rotation steps, each row followed by its count of steps
The counts run from 0 to 128.
[ 10 -34 -31 -15  16  27 -22 -13   8 -34  12 -15  24  -5  21 -11 -19 -29
  14 -21   7 -37 -11 -38   5  12 -21  -7  40  23  -9   3  -1  14 -16 -18
  14 -27  -6   9  31  15] | 110
[  1   3 -19   5  14  16 -10  -9  32 -22   2   8   2   3   6   0 -41   9
   4 -38  26  24  33  11 -12   2  19 -34 -23  30 -11 -18  11  -1   3  -6
  46 -10  20 -30   8 -19] | 42
[  5  19   7   9 -15 -11  45  41 -21  -7 -16 -10  11  51   8 -33   3  40
 -20 -23 -21  13  18   3  14 -18  24 -15  -8  27 -13  -5  21  -7 -28   6
   9 -16   9 -15   6   2] | 75
[ 38  18 -37  -9  -1  33 -18  10  -1 -43  24  22   4  15  25 -35 -27  11
 -14 -29   4 -14   3 -32   0 -14  14   1   6  24 -37  28   2  24  -1  14
  17 -19   7 -13   8   2] | 116
[ -6 -33 -18 -15   2  -7  22   7  38 -29  10   6  26  35   7   7 -16   2
   2  -7  15  35  19   9  13 -26   5 -49   1   8  58 -15  13  -6 -15  12
 -13 -23 -20  10   1 -33] | 21
[-15 -19 -38   3 -23  -1  14   6  10 -24  -5  33  37  52   6 -41 -28   7
 -10 -15 -17   9  30   0  27   2   0   1  24 -20   8  13   6   6 -36  11
  17 -29 -11 -29   4   7] | 95
[ -4 -10  -2  -4   3   9  20  -2  35 -28  23  37  51  25  -2 -56  -9  20
   6 -20  25  32  28   8   3  14   2 -12  17  43  37  12  17 -20   5 -13
  22 -15  26  -9 -17  15] | 35
[ 19  17   4  22   8 -17  40  47 -12 -42 -11  -7  11  42 -23 -16   3  44
 -27 -20 -15  22   1  -4   8  -9  14  21  -1  19  -6 -13  10 -39 -15   7
 -19 -20   7 -23   1 -15] | 74
[  5 -10 -17   4   6  29 -27  10 -12 -31  -8 -19  21 -45  21 -22   6 -42
  22 -28 -14  -9  -4   4  12   6   8   2  42  23   6  16  -2  -7  -4 -45
  10  -6  21  -9 -17  11] | 51
[-32 -14   5  19 -11 -47  38  -1   6 -17 -18  -6  32  32  -8 -20  -5  25
  -3  -2  -5  18  31   6 -12 -28 -10 -32  -8  -2  34 -33  25 -20 -26 -37
   8   3 -10 -37  24  -2] | 81
[ 11 -16   1   1  16 -10   2  27  30 -39 -12  18  17  47   1   4 -25  34
  11 -36  35  25  -4 -21  22  22  -5  -6  -8 -10  11  16   1 -12   4  -1
   4 -24  16  11  35 -12] | 28
[ -1  -3  42  29 -32 -48  11  35  31 -37 -13 -22  -4  38  -1  19 -20  23
  20 -10   5  12  22   2  25  -9 -22 -12 -26  -9   4  -6   5 -20 -19 -18
   3 -10  11   3  -2 -30] | 87
[-15 -29  26  45 -27 -38  18  30  21 -18 -37 -10  12  47   3   5 -12   5
   0 -11   6  17  14  14  29 -16 -12  -8   0 -10  44  13 -14 -14  -8 -15
 -23 -19   1 -13  13  -3] | 8
[  5  -9  19  10 -16   2  23  34  22 -40   2 -14   3   4  22  -7   6 -16
  26 -12  12 -17 -15  12  38 -17 -27  14  19  -7  48  24  15  10 -43  -9
 -16 -13  -2  11 -40  -7] | 92
[  5 -13  11   1 -40  -5  -7  25  -9 -43  -5 -25   4  12  21 -31  12 -13
  39 -25 -12 -33 -26  -7  38 -17 -24   4  25 -16  13  28   0  16 -33   2
 -11 -18  -3  10 -15  -9] | 91
[ 33   9   1  17  30  -4  20  31 -15 -49 -12 -31  -9  28 -22  -1   0  21
 -15 -26 -20  14   3  -2   1   2   1  14   7  18   8 -16  37 -49 -19 -16
 -36 -15   6  -3 -25  -5] | 73
[ -4 -21 -31  19   7 -22   7  31 -27 -13 -43 -29  24  22   3  -3 -15  16
 -10 -22 -25   1   7 -30  -2  23   6 -11  13  14 -37 -13   1 -25 -13 -38
  11 -17   9 -21  46  17] | 69
[ -2 -12  16  20 -45 -18 -15  16 -12  -5  -1 -40  16   1  33 -24  -9 -12
  13 -19 -32 -11  19   0  22 -32   5 -55   1  26  -6   5 -12   8 -22 -12
   2   6 -11   0  11 -27] | 4
[ 51  19 -10 -14  -2  29  -8  25  -7 -48  26   2  -6  -5  36 -32 -12 -14
  16 -31  14 -21 -11 -16 -16 -39  19 -16   7  29  -3  37  12  35  -1  17
  23   0   0  11  -1   4] | 117
[ -7   3  32  12  -3 -32  -3  15  16 -68 -20 -24 -14  17 -11  22  -4  24
  35 -19   9   0  -2 -12   9 -18 -27  -6 -20 -31  21   0  25 -22 -25 -17
 -16   1  -1  -8   4 -21] | 86
[-21 -34  11  43 -30 -18  -1   0  20  10 -28 -13  30  49  11 -28 -21 -11
  -9 -18 -14  18  31  12  23   0  -5 -24  12  15  18   3  -3   0 -25 -33
 -10 -28  -3 -14  21  10] | 9
[  5 -19   0  37  20 -23  41  32  12 -25 -40 -39  23  -4   1  35  -7  -6
 -15 -11   8  25   9  16  -9   1   4 -17  -8  16  14 -27  -5 -24 -16 -45
  -9 -20  20   7   4   1] | 67
[  2 -18 -16 -30 -13 -26 -24   4  14 -20 -11   3  44   8  29 -12 -11 -18
  35 -14  10  -3  -6 -22   2  -7  -5 -43  33 -14  -1  14  -9  25 -30 -18
  22   0   5  31  48 -18] | 24
[-13 -16  11  15 -12   3  26   6  34 -32   7 -11  11  22 -11 -13  -7  -7
  15  -8   7  17  18  26  29   1 -30  11  27  -1  54  -5  20 -23 -31 -10
 -29 -24  -9  -2 -40  -4] | 93
[ 35  12 -23 -13  19  19  21  21 -20 -45  -7 -29 -37 -19   6  23   6 -10
  14 -23 -14   3  12  14  -3 -50  34  -6  -5  21  30  18  19 -10  -2 -13
   7  -5 -13  -3 -13   7] | 59
[ -5 -41  -2 -18  10  -6  26  -7  32 -63   7 -18   8  -3  -8  16 -11  25
  22   8  39 -12   2 -18  14 -15 -18 -16  -5  12  55   7 -10 -17   8   2
  -5 -26 -17  18  23   8] | 106
[-18 -26 -18  10 -16   6  24   3  33 -29   0  18  31  38  -5 -23 -24  10
  -4  -4 -10  19  36  -3  29   4 -21   5  20 -14  35   5   9 -21 -26  -4
 -21 -37  -8 -30 -25  -1] | 94
[-23   6  -4   9 -33 -41   0   8  11 -13  -8   5  46  32  -1 -33 -20   5
  -7  -5 -23  19  30 -12 -13 -19  -6 -46   8  -9 -23 -26  16   0 -35 -32
  17   5  -1 -33  14 -10] | 82
[ -4   1 -17  -6 -16 -14  25  35  -9 -18 -11 -39  26 -21   3   5 -18   3
 -13   1 -23  43  35   3   7 -12  39 -56   1  26 -27   0  -7 -30  -4  -5
  24  -3   3 -14  11 -10] | 62
[  9  12 -12 -16 -20  -2   1  16 -32 -25  15 -17  25  -6   8 -50  24  -8
   1 -19 -42 -11  -8  -8 -14 -27  -9 -25  32  20 -19 -21  30 -15 -54 -12
  -3  -7  -6  -3 -10  -7] | 77
[ -5  15  -8   2  24  -4   3  14  52 -37   3  17  11  -6   5  12 -38  -1
   3 -16  21  50  26  16 -23   0   9 -21 -19   7   8  -9  12  -6  12 -12
  25  -6  29 -24 -11 -33] | 41
[  7   9   2   4 -21   9  29  24 -36  -5  -5 -29  20  16  12 -56  10  12
  -1 -18 -30  -5  18  -5  12 -30  16 -17  11  42 -13  -1  25   5 -42 -20
  15  -8  -5 -12   1   8] | 76
[  3  -7 -35  -1  -5   2  27  18  49 -38  -2  16 -24  38  -3  19 -37  23
  -4  -8  20  23  38   8   5 -27   3 -12 -15 -25  21   8  30  16 -17  19
  11 -25 -11  -1  -7 -22] | 100
[ 10  -9   9  10 -12  -6 -10  32  33 -15  -3   8  23  44  14 -24 -25  33
  14 -41  34  12  11 -20  24  27  11  -7  -9  25 -17  23   8  14 -13  -8
  43 -26  20  17  39   0] | 29
[  9   2 -43 -23  22  38   1  -8   2 -47   8  21  18 -11  37 -26  -1 -31
  28 -25  31 -19 -12   1 -33 -38   4 -18  16  14  11   4  21  24  -8 -15
  16   0   8  -9  -5   1] | 38
[  4  -3 -10  -2  -1   2 -38 -20  -5 -29  15   1  33 -30  27 -30   2 -25
  21 -16   1 -17  -1 -11 -27 -33   8 -38  19  39  12  19 -19   0   8 -26
  16  17  11 -22  20   1] | 123
[-10  -2 -32  -9   4  25 -23 -20   7 -25  -8  -1  -3 -11  22 -17 -33  13
  29 -36   9   1  33 -13  -4  -6  21 -30 -21  29 -29  -3   8   1  12 -11
  59  -3   8 -23  34 -19] | 43
[  8 -36  -5 -23   9  20   9   1  33 -55  24 -36  -8 -17  18  23 -21 -13
  34 -17  25 -28 -17  -7  23 -24 -16 -30   4  16  36   5   0   5  -3  18
  -3 -25 -19  32  -2  -9] | 105
[ -7 -30 -30 -20  -4   9  12   2 -33  -1  -9 -51  24 -21  16   1 -14  -6
   5  -6 -32   3  15   4  -1 -11  50 -56   7  40 -23 -14 -17  -7  -5   3
  17 -17  -6 -10  21  -3] | 63
[  0 -27 -13  24  22 -13  19  12   3 -10 -36 -32  22  16 -12  20 -17   9
 -21 -12 -14  16  24  -2  -2  19  10 -12  -9  21   0 -27   5 -43 -14 -34
  -7 -27   9 -12  36  16] | 68
[ 32  15   8  -2  19  12  11   1  24 -64  37  -6   2 -12 -11 -10  -5   0
  10 -11  11  12  15 -14 -20 -22  -1 -19  12  45  35   1   5 -29  19  -1
   1   9   6   6 -27 -15] | 119
[  2  -8   3  28   2 -14 -40  14  11 -31 -40   9  12  20   5 -17 -23  17
  10 -23  -5  22  19 -19   0   5  23  -3 -11  16 -20  20 -20  -8  33 -43
  24   8  25 -34  29   5] | 128
[  6  11 -11  -9  29 -12   1   6  39 -68  17  22  -1 -15  -4  11 -22  -1
  13 -12  34  28   9   1 -36 -14 -10 -12   4  -2  31   1  20  -3  15 -31
  20  17  15  -8 -11  -5] | 40
